which system made each run:
run 1, C (10 x 18):
[[-30 -10 -11  -6  26  30   7  15  -7  34  33 -21 -35  15 -14   4 -29  15]
 [ 32  -5  20  22   5  -5   0   3  19  32  44  12   9   0  10  21  28  41]
 [ 18  51  -1 -10   1  58   4   6  -4  22   3 -25   5 -24  -9 -13   1   8]
 [-13  -2  21  30   7   3   1  30 -18  38 -15  47  -8 -34   4   5 -16  19]
 [  8  36  19   0 -22 -23   6 -38   1   9  -4 -11  46 -38  -3   9 -12  18]
 [-35  23 -46  -4 -21  15  -3  -3 -21  14 -17  11 -12   2  26   3 -44   8]
 [ -4  -2  -6  20 -25 -38 -31 -12   5   7  12  43  27  -6  38 -10  24  -8]
 [ -8  28 -14 -20 -14  33  -2 -29   9 -34 -41  -5  18  -1  24  -9  12 -32]
 [ -1 -30 -12   3  -4 -26  -7  27 -22 -24 -47  43 -22   9   4  -9  -1 -20]
 [ -5 -25  23 -16  -7 -40  -8 -36  12 -37  -1 -30  21  -4 -11 -11   4 -35]]
run 2, L (10 x 18):
[[-22  51  -9   3 -19  21  54 -29  -2   3 -13  12 -10 -21  -2  -3   7   9]
 [-13   1 -42  31  11 -19 -39   5 -24  16 -21  21  12  41  -1 -15 -14   2]
 [ -2   6  14 -44   1 -15 -15 -32  22   8  13  15  32 -24  17 -13  35 -18]
 [ 16 -20 -20 -10 -27  29  -4 -14 -23 -12 -37   2 -46  -1  31 -12 -13   8]
 [  2  -8  -7   3 -21 -39 -17  43   4 -41   9   1  24  -1   0   5  -4 -44]
 [-35   4  15   0  -1  14  51 -44  18 -26  -6  -7 -18   3  -3  -1  24 -16]
 [ 17 -18 -36   6  20 -17 -13   4  -4 -11 -20  -1  -3  64  -6  20  -9  26]
 [  4  -8  12 -51  17  -9  -8   3  22   7  50 -24   8  -6 -14 -11  23 -22]
 [ 17 -38  27  18   1  46   7  -1   0  -1  -8 -13 -44  -3  24  16  -7  19]
 [ 33  22  -2   8  -5 -18   8  62   2 -20   9 -11  22  -4 -29  20  -8  -2]]
run 3, M (10 x 18):
[[ 24   3 -40 -41   6  -8   6  22 -12 -19  -4 -32 -17  31 -34  -4 -13  -3]
 [-44 -21  22  13  13  29 -14   7  12  30  48 -10 -15  -7  16  -2 -11 -14]
 [ 56  17  20   2  -6  12  15   8  24 -14  -4   2  22  -9  10  30  29  28]
 [-14  19 -14   5  15   4  11  49 -26  -7 -15  -4 -15   1 -51 -23 -16 -24]
 [-21 -14  39  20  11 -21  -8 -27   5  47  27   6  15 -27  -1   6 -11  22]
 [ 45  28 -29 -30 -15   7  20  -4  -7  -5 -29  -6  -3   1   3  22 -13  41]
 [-40  12 -36  19  -6   7 -27  38 -18  16  23   5  -9  10   2 -25 -21 -28]
 [  2  15  38   9  -9   8 -12 -38  24  10  -2  10  43 -34  30   5  23   4]
 [ 24   9 -25  -3  -3  -3  18  16 -25 -26 -62  26 -20  11 -14  -9   5   1]
 [-37 -28  -5   8  -2 -43 -34 -12 -13  15  27  -5   4   1  -8 -29 -20 -28]]
run 4, A (10 x 18):
[[-16  -3  12   8  -9 -37   9  44   0   9  50  -4   0 -24 -25   9 -20  -7]
 [-24  16  15  41   5   9  12 -45  22  18  28 -14  20  14   6  13   7  24]
 [ -3  37 -42 -23  22  15   0  19  -6  37 -10  24   7  19   1  17 -14  32]
 [ 18  10  12  12  -8  14 -42   7 -24  33   4  10   7 -35   5 -45   9 -14]
 [ -6   1  26  -3 -24  21  16 -21   1 -15 -48   5   1 -40  29  22 -25   4]
 [-15  22 -29   2 -32 -52  28  22 -17 -20   2  16  -2 -13 -23  -5 -15 -14]
 [-49  -4  -4  17   0 -11 -16 -52   9  -1  15 -14  19  21   7 -19   1 -28]
 [ -2   1 -36 -34  11   7   6 -14  12   4 -22  42 -12  35  33  11  24  16]
 [ 42  -1 -24  -6 -11  11 -35  22 -23 -12 -10 -11 -11   6  -6 -45  19 -25]
 [ -9 -41  48 -13   3  21  -4   3  17 -34 -26  -9  -3 -23  17  14  -3 -32]]
run 5, Z (10 x 18):
[[ 16 -26  14  20 -11  30 -16   9  20 -26 -15  18   2   9  56  25  18  -5]
 [ 30  25  -3   0  -8 -25  16  38 -14 -33 -39  18  14 -16 -30  -4   6 -13]
 [-50 -32  19  20  22 -12  10 -12  -9  -6  -9 -14 -15  13 -34 -12 -19 -25]
 [  2 -10  -2 -21   6 -30  31 -38  24  10  23   7  -1  18   6  33  12  42]
 [ 35  20 -33 -26  -7  30   2  13  -7  -1  28 -43 -23  16 -13 -17   5   2]
 [ -1 -17  22  38  11  36 -24  44  21  -4  18   7   6   8  28  15  13 -17]
 [ 28  28  33   7   4  -2  27   9  -3  -2 -40  27  21 -36 -19   8  16  16]
 [-33  -7  -6   2  20  -9  -2   6 -32  22 -17 -16 -15   0 -41 -11 -51   0]
 [-26 -13  12 -11  -7 -25   4 -34  23  26  57  -2   7  -8  21  16  -1  17]
 [ 28  44 -37 -14 -27  41   7 -21  -1   3   1 -20  -4   1  21  -6   6  20]]
run 6, L (10 x 18):
[[ 12  20 -16 -13  13  32  14  -2  -8  36  20  15 -33   3 -10 -34  40  10]
 [ 25 -18  23  23  10  19 -61  13 -10   7 -28 -13  25  -5   9  -8 -17  -7]
 [  2  11  26 -37 -12 -18  35  16   2  -7 -14  23   4 -57 -11   7   2  -7]
 [-20  -1 -16  48 -30 -15  10 -25 -31  -2  -5 -17 -24   6 -10 -15 -34   8]
 [-34  23 -18  -9   6 -22  -8   5  29   2  19  20  48  16  21  33  -3  -5]
 [  7  12 -23 -13   4  29  11 -30  -4  22   7  16 -35  14   8 -36  48   8]
 [ 28 -25   1   2   6  12 -62  19  -6 -12 -31 -11  22  12  19  -6 -13 -15]
 [  1  -6  32 -41 -13 -16  36  11   6 -25  -6  15 -12 -46  -9  -3  15 -26]
 [ -8 -17  -9  46 -24 -10  16 -22 -19 -24 -16 -26 -26  23  -9   4 -32  11]
 [-26  16 -18 -17  16 -28   7  17  32  -7  29   5  36  28  -1  35   0  -4]]
run 7, G (10 x 18):
[[ 10 -17  -2  -9  29  32  -1  14 -28  -3 -41  -8 -38  12 -30 -29   2 -11]
 [  2 -65  33  14   3 -43 -17   0  -2  -4  11 -14 -12   0  -8   6 -19   2]
 [  8   6  -3 -28  -4  -7  51  -3  19 -23  25 -40 -15  10 -25  27  -4  11]
 [-10   7 -31  45   2  20  -8  24   0  12  35 -12 -11  44   7   8  -9  11]
 [ 14  12  38  13  35  11  -7  16  32   8  11   9  46  -2  -5  19  33   2]
 [ 18   9  13  -2  24  39  17   2 -19  37 -26  13 -28 -16 -17  -7  -2  36]
 [ -3 -15  20  12 -17 -37 -23  16 -16  30  19   3   8 -39  -3   3 -40  11]
 [-28  33   8 -19 -27   1  47 -29  18  -5  29 -11   3 -34   3   9   1  -2]
 [-21  39 -51  32 -20   4  -5  -7  -9  11  -5  27   8  24  26   3  -9  15]
 [ -1  25   5 -20  18  -2 -36  -2  12   8  -8  19  54 -10   7 -20  28 -29]]
run 8, M (10 x 18):
[[-11   8 -39 -10 -13  -1 -31  10  12 -19  13  19  13  24  34 -14  24 -38]
 [ -8 -14  33   5   6  24  -8 -31  11 -26 -27   1   7  -9   9 -27  37 -42]
 [ 18 -52  18   2  11 -38   7   5  -3 -30 -35  24 -16  15  -9   6  17  -5]
 [ -6 -35  -3 -30  -9 -37  10 -19  -1 -19  30 -43 -24  11 -24  -7 -12 -11]
 [-19 -22   3   2   8  31  22 -11  30  -3  28 -25 -22  29  22  38  -9  20]
 [ 26  18 -14  -7  15  15  10  38  27  -9  37  -1   6  30  -5  11  42  -3]
 [  4   5  38   8  37  38  -3  22  -1  12   3 -22   3 -14 -40 -21  14 -21]
 [ 26 -22  43   8  17 -16   8  27  -5  25  -5  16  -5 -32 -19  20 -10  32]
 [ 21  22 -18 -10 -25 -21  16  16 -22   7  18 -31 -10 -21 -29   4 -40  23]
 [-45  31 -14  27  -4  23   7   5   1  29  21  -4  10  -3  16  22 -39  16]]
run 9, N (10 x 18):
[[ 14  26  30 -24  26  18  39 -10  13  -8 -29   4  14 -15 -30   3  35   3]
 [  8 -30 -18 -16  24 -12 -18  26 -31  28  -8  -1 -33  18 -24  -5 -33  24]
 [ -7   6  24  14 -15 -17  -8 -30  16  21  56 -28  28 -21   3   8  -9  11]
 [  4  32 -20  -1 -26  35  50   4  -2 -12 -20  11 -25 -10  15  22  -6  21]
 [-13  16 -31  34   7 -24 -33  40 -16   8  -1  28  23  22  -9 -14  -5 -17]
 [-21  19  34 -19  24  16   0 -46  11  14 -18  -4  29 -25  -9 -17  17 -14]
 [ 36 -26 -18 -31  -9 -13  -7  -6 -23  13 -34  18 -32   0  13   3 -15  37]
 [ -5  -1  -9  15 -37 -29 -33  -7  -6 -11  39 -40  20  -9   5 -15 -23 -24]
 [-31   8  13   8 -17  38  33 -17  21 -23 -16  18 -11 -11  40  18  10 -11]
 [ 28  -2 -30   4   8 -31 -10  31  -8 -24 -28  31   6  36 -12  -6  23  -6]]
run 10, N (10 x 18):
[[-40  -3 -11  -7   9  37 -10   3  -1  43  47  -7 -26   1  13 -12  -9  -4]
 [ 48  19  23  34 -11   6   6   8  11   6   1  21  23 -20  13  18  26  32]
 [-12  26 -15 -25  -1   2   9  43 -20 -11 -26 -11  -1 -18 -37  -7 -37 -24]
 [-44 -23  21  35  13 -27  -7 -31  -6  35   3  32   1  -1   3  -6  -4  10]
 [ 34  30 -13 -27 -11 -13  17 -42  10 -16 -19 -22  28   5  -4  19   1  30]
 [-22   0 -51 -14 -17  21 -21  15 -23  14  14   3 -36  12  22 -25 -20 -15]
 [ 11   4  34  42 -13   3 -27 -10  16  -3   5  18  41 -19  30  -2  30 -11]
 [ 11   7   0 -47  -4   5  25  16  -7 -35 -53   5 -11 -20 -13  -2  -4 -18]
 [-22 -54  -3  24   9 -40 -30  -5 -20   9   6   8 -19  25  -5 -20 -11 -10]
 [  9   3  22 -19  -7   2  15 -49  36 -23  14 -36  26   1  13  23  15   5]]
run 11, T (10 x 18):
[[-33   9   0  -7 -15 -31   1   4  19 -23 -12  38  36 -11  28  21   0 -26]
 [ 10   8 -28  -1 -20 -16   2 -63 -12  -9 -20  -1 -10  21   3 -31  27   3]
 [-15 -38 -10 -28  21   8 -50  -2  12  -4  -8  -6   8  31  31   7 -18 -18]
 [ 17 -23  22 -15 -28   0   8  -9  18 -21  35  -2 -18 -24  20 -17  43 -26]
 [  3 -22   4  30  -3  22   3   6 -10 -45 -28 -40 -21  25 -13  -2 -17 -20]
 [-35 -10  15  -7  27 -31  19  20  28 -18  22   6  18  14 -25  13  18 -31]
 [ 10   0   8  12  16  14  34 -48   6  10  13 -27 -23  25 -25  -5  24  31]
 [ 10 -17 -10 -24  32  16 -15  47   9  15  18 -18  -6  26 -10  30 -24  17]
 [ 12  18  28  12  -6  15  18  26   0  26  46   2 -10 -42 -16 -18  25  -2]
 [  9  16  11  38   6  25  19  20 -15  -5 -46  -6   2  -4 -18  25 -32  26]]
run 12, Z (10 x 18):
[[ -9 -31  19 -25 -14  37 -17 -18   8  11   7 -13 -22 -21  50  11 -19   2]
 [ 31  24 -21  17 -50 -17  -5  26  -6 -14  -1  14  14 -17  27  15 -12  13]
 [-41  31  -3  25  -5   8  -4   0  -7 -21 -15  -8  24  -6 -19 -29  -4 -51]
 [-32 -18   1   8  24 -22   5 -34   4  16 -25  48  -3  24  14   1  19  13]
 [ 44  -7 -20 -57   1 -28 -15 -24  -9   3  -1 -21  -1   7 -18 -21   8  11]
 [ -8 -42  -3 -15 -17  27 -18  19  10 -24  18 -25 -30   5  33   6 -15 -30]
 [ 28   9  10  39 -32 -15  24  17  16 -39  -3  19  14  -4  18  26  22   4]
 [-16  31  -8  10  23   5  24  11 -12 -21 -34 -13   7  17 -52 -14  -1 -23]
 [-31 -40  16   4  43 -22   6  -8   9  27  19  23 -19  23 -15   3  11  11]
 [ 51  -1   9 -42   0   1  11 -28   9  10  17 -33  -3  -8  -5  11  10  36]]
run 13, A (10 x 18):
[[  4  29 -23  48   7   7  -5   8 -29  24 -12 -10   4  17 -27  -8 -30  26]
 [-15   4  22 -36  15  -8 -30 -10   6  43   4  15  35 -39  11   0 -15   3]
 [  5  19  -8  23 -40  11  30 -20 -19  13  -3  24 -34 -27  21 -13   8  24]
 [-12  24 -28  -1 -28 -12 -29  10  -8 -20 -17 -17  36  -4  13   8 -46 -19]
 [-44  14  10  -7   0  -9  17 -13  12   1   8  40   6 -20   5 -20  34 -35]
 [  2  -3 -33  29  -5  -4  -3 -37 -18 -16 -49  10 -12  41   7 -10  -2  12]
 [  6  -9 -16 -73   5 -22 -27   4   1  -8  -8  -2   9  -4   1 -18   1 -30]
 [  0 -39  15  19 -21  17  12 -12   1 -23  11   4 -48  -1  21 -21  31 -21]
 [ 25  -7 -13  -8  -2 -12   1  15  18 -53 -21 -23  20  33   0  36 -13  -1]
 [-15 -10  12 -17  33  -6  14  23  10   2  35  -4 -13   8 -41 -21  31 -30]]
run 14, G (10 x 18):
[[ 22 -20   0  54  -7   0 -24  48 -20 -21 -11  -9 -10  16 -10  -3 -18 -10]
 [-25 -14  51   4  34  -3  27   2  21 -18   2 -18   9  -4 -38   8   7 -24]
 [ -1 -12 -16  14  22  -6  26 -22 -10  26   2  -1 -34  36 -21  13  -7  50]
 [ 19   5  -4 -14   8 -16 -34  22  13  24  50 -28  32   3  -6  17 -18  15]
 [  4  15  20   1  -4  58  25   9  20  13  32   2 -18 -25  24   8  27   7]
 [ 18  26   4  54 -12   0  -1  30 -18   9 -26  28  14 -16   2  13 -16  24]
 [-39  26  26 -13  18  -5   7  -5  -5  21  -6   0  25 -39 -35 -18 -14 -24]
 [-25  -8 -10  -4 -13 -18  14 -56  -7  30   0  26 -21  -2  22  -3  -3  31]
 [ 20  31 -38 -37 -30 -30 -23   1   3  -4  10  -5  35  -5  16   9 -15   1]
 [-18  12 -11  -8 -17  49 -11   1   6  -8   8   7 -14 -11  34 -29  24 -44]]
run 15, C (10 x 18):
[[ 36 -36  10  -5  -4 -23  -8 -41 -18   3 -15 -32 -16   5 -14  -6 -16  32]
 [ -6 -14 -11 -30 -15   9 -17  35  12   0  45 -35  -6  -8  17  21 -36  -9]
 [ -7  10   3  49 -17  10  33   8  11  -6  44  12 -20   7   5   0  36  -4]
 [ 15  37   2  22  39  23 -16  15   3   7 -23  -7  41  20 -28  -4  14   0]
 [-14  -4  12 -47  31  -8  18  -2  -9  35 -20  35 -18 -23 -18  -7   1  14]
 [ 29 -28  23  10 -25 -11 -17 -41 -13  11  -3 -26  -7 -20  16   4 -25  37]
 [ -5  21 -23 -14 -35  11  -4  39   9 -10  34 -20   5 -16  26  23 -35 -13]
 [-27  23  -5  60 -15   0  19   0  -1   1  21  33  -8   5   4 -21  32 -15]
 [  3  27   1   3  35   8 -21 -13   9   1 -47   7  53  20 -11   4  11  -1]
 [ -3 -16 -12 -62   6 -16   8 -13 -19  13 -32  28 -31 -16  -1 -14  -3   4]]
run 16, T (10 x 18):
[[-33  -7  -4  12 -11 -45  -6   7 -25  24   7   4   1 -22 -18  -2 -52   6]
 [-28  35 -19  15 -35  -8  14 -27  10  13  24   8  17 -10  34  23 -16  20]
 [ 14  40 -59  -7 -16  22 -14   0  -5  -1 -16  16   5  28  26  -7  10   7]
 [ 11  -1   9 -10  17  18 -50   5  -2  11 -24  29  22  -7  21 -30  30 -28]
 [ 22 -38  39 -16 -13 -10  -2 -24  -3 -20 -41   9 -10 -33  16  -4   8  -6]
 [-13 -39 -11  -4 -26 -49  -3  -1 -16 -30  -5 -19 -20   5  -9  -6 -33 -21]
 [-52  -1  -8  18 -15  -9   5 -29  21 -11  42 -22   8  17  12   4  -5 -25]
 [  8  16 -25  -4   5  34  18 -15  29 -24  10 -12  -5  47  18  15  34   6]
 [ 32 -10   1 -18  40  25 -24  27   4  -1   1  -8  -4  25 -19 -24  36 -18]
 [ 10 -36  67   1  26  15   6   8   6   5  -5  -9 -12 -32 -19  -3   8  -4]]

runs to name:
run 17 (2 x 18):
[[ 49   8   1  -1 -18 -16 -44 -23 -21  11  -8 -15  21 -17  -4 -36  10   1]
 [-44  -7  10 -26  -4  37   4  19  13  -9 -12   2  -9 -26  32  17 -29 -30]]
 -> C
run 18 (2 x 18):
[[-12 -34  32  44  -8 -27 -27  15 -15   1  -8  -1   8 -19  -1   8 -41  -4]
 [ -3  23  -9 -31 -33 -37  44 -25  11 -15   5  -1   7 -23   3  24 -10  17]]
 -> M
run 19 (2 x 18):
[[-19  -9 -10  49  15   7  19   8  -1 -17   8 -27 -15  48 -27  10  -9   4]
 [-10   6  12 -38  39 -10   6   0  32  25  37   4  25   7 -11  16  23   7]]
 -> M
run 20 (2 x 18):
[[ 17   0 -11  17  -1 -35  21  59  -1 -10  12  32  -5  11 -14  26   3  14]
 [-34  28  10  20  29   7  14  -8  -2   6   8 -29  17   8 -50 -19  -5 -20]]
 -> N
run 21 (2 x 18):
[[ -1 -20   9 -29 -42 -22  -8   4  -7 -26 -10   4  -7 -46  23  -8 -17 -32]
 [-33 -11 -15  42 -36 -22   3 -21 -10 -35 -11   1 -11  13  13 -12  -7 -27]]
 -> T
run 22 (2 x 18):
[[  1 -27 -20   6 -18  -4  13 -21   9   4  13  20 -36  28  44  26   6  34]
 [ 25  27 -33  -9 -10  19 -21  29  13 -18  32 -25  16  22   3  -9  19 -23]]
 -> L
run 23 (2 x 18):
[[ -7 -11  15   0  35  20  30 -19   4  36  19   0 -35  13 -21  -1  18  35]
 [ 45   0   4 -18  15  15 -22  15   7  33  30 -29   7   1  -3  19 -12  40]]
 -> Z
run 24 (2 x 18):
[[-20   0   1 -27  19  -5  21 -15   1 -22 -61   0  12   6 -14  25 -28   2]
 [  0 -26 -23 -14  -7 -65   4 -12 -12   9  31   5 -25  19 -21 -16   2  10]]
 -> L
run 25 (2 x 18):
[[  9 -27   0 -18   4  32 -32   7 -12  -3   9 -49 -26   4  -8 -31 -12 -26]
 [ -4 -31  38  16   7  -1  27  43  27 -16  23  14 -13  -5   6  38   9   1]]
 -> C
run 26 (2 x 18):
[[ -5 -16  10 -41  23 -28 -34  21  -5  13  15 -20  20 -11 -31 -17 -17 -25]
 [  5 -18  31   1 -20  29  27 -19   0  12   6  -8 -39 -37  22  12 -12  28]]
 -> M
run 27 (2 x 18):
[[  6  -1 -40 -25  -5 -34 -26 -29   7  -6  31 -25  16  38  -2 -14   8  -8]
 [  4 -16  -8 -26  -6  38  -2   0  23 -26   6   5 -22  15  39  -7  40 -28]]
 -> Z
run 28 (2 x 18):
[[-31   6  12   0  17   5  14  20  36   2  58 -23  17  11  -9  24   3 -11]
 [  1  13  -2  45  33  21   7   4   8  28   7  23   1  36  -4  12  27  32]]
 -> A
run 29 (2 x 18):
[[-64 -17   5   1   0 -24   1 -31  10  -6  24  -1   1   5   1 -16  -1 -39]
 [ 17 -10 -25   5   5   0   4 -20  22 -28 -17   2   2  58  22  29  16  21]]
 -> C
run 30 (2 x 18):
[[ 16   0  -5  10 -16 -29  44 -13 -26 -13 -39  17 -28  -6 -25  -5  -1  24]
 [-29  -5 -19   4  13 -37 -37  -4 -10  24  11 -11  29  20 -14   2 -42   2]]
 -> T
run 31 (2 x 18):
[[  6 -18  46  -3   7  34  26 -20  32  -6   0   4  -9 -15  27  25  27  12]
 [ 41  -3 -16  15   6 -19  12  48  -9 -29  -5  -3 -12  29 -37  -1  15  -1]]
 -> M
run 32 (2 x 18):
[[  1  23   0 -20  16  27 -34  20 -18  20 -34 -12  24 -22 -10 -10 -37  -9]
 [-14 -17  27  10 -13 -42   9   2 -17  19  -4  48 -12 -46   1 -14   2  -1]]
 -> L
